Where one turn sends some rows of the set: a few examples, then the rows asked:
nimo: 18	-8	4	-4	-4	-11	-16	10	-17	-10	-1	26	-4	9	-12	2	-14	8	-8	5
kelud: 1	-1	0	20	11	-19	1	3	-11	-12	24	11	-12	7	-15	0	-1	2	5	5
vebe: 21	-15	-9	10	-4	-6	4	3	-16	-1	8	-5	1	-6	-24	-18	7	9	-12	17
tul: 16	-5	-8	1	-11	-14	-8	18	-7	-4	20	5	9	1	8	6	13	-10	5	17
zek: 24	-24	3	-14	6	6	3	13	-8	7	1	1	-2	1	-13	-7	-5	-7	-6	16
mufer: 44	-4	-7	-1	-8	4	-5	9	4	4	1	10	-10	-2	-14	-11	11	9	9	2
Kifog: 21	-5	-1	1	-8	-17	-7	8	3	2	18	3	-5	12	-2	-15	30	4	8	17
selif: 19	-1	-2	3	-16	0	-5	1	-5	9	-1	19	16	-8	-6	-9	17	-4	1	12
zan: 17	-1	-6	0	10	-3	-1	9	-4	-5	-2	8	-4	-11	-33	-5	-19	4	3	10
moro: 17	0	0	2	5	-22	1	8	-11	1	-8	9	-15	23	-8	-7	-20	1	2	4
rezez: 22	12	-8	1	10	-23	-9	16	4	2	7	-5	-3	14	-3	0	-3	9	20	-3
tuzif: 13	6	7	-2	11	7	-19	5	2	12	16	0	1	7	-12	-6	-2	-4	20	4
Podup: -11	-6	-6	2	16	-7	3	2	-5	3	1	1	-3	-1	-9	-7	16	-2	6	3
rek: 34	-3	11	1	1	-4	-20	10	-21	3	5	7	2	15	-6	-1	-8	-3	19	1
vonol: 20	-17	-7	4	12	-16	-5	17	0	5	5	17	5	-10	-12	8	-14	-13	3	6
Leneb: 19	15	15	2	0	-22	5	-3	-13	-6	16	16	5	11	1	-1	4	14	2	6
kimil: 9	2	-7	16	-4	-6	1	-1	-5	4	3	-1	-11	-16	-11	-18	-4	19	5	8
Midup: 37	-3	-4	0	15	-2	-6	6	-7	-4	12	1	-6	21	-22	-11	19	2	6	2
mirub: 30	5	4	-2	-7	-27	19	2	-6	10	9	3	5	6	3	-5	4	-6	2	14
Tufev: 3	-3	-8	7	4	-15	20	0	-4	4	6	9	0	-1	3	-1	3	4	-16	1

mirub moves to -> Midup
Kifog moves to -> rek
vebe moves to -> Leneb
Now these:
selif moves to -> rezez
Podup moves to -> tul

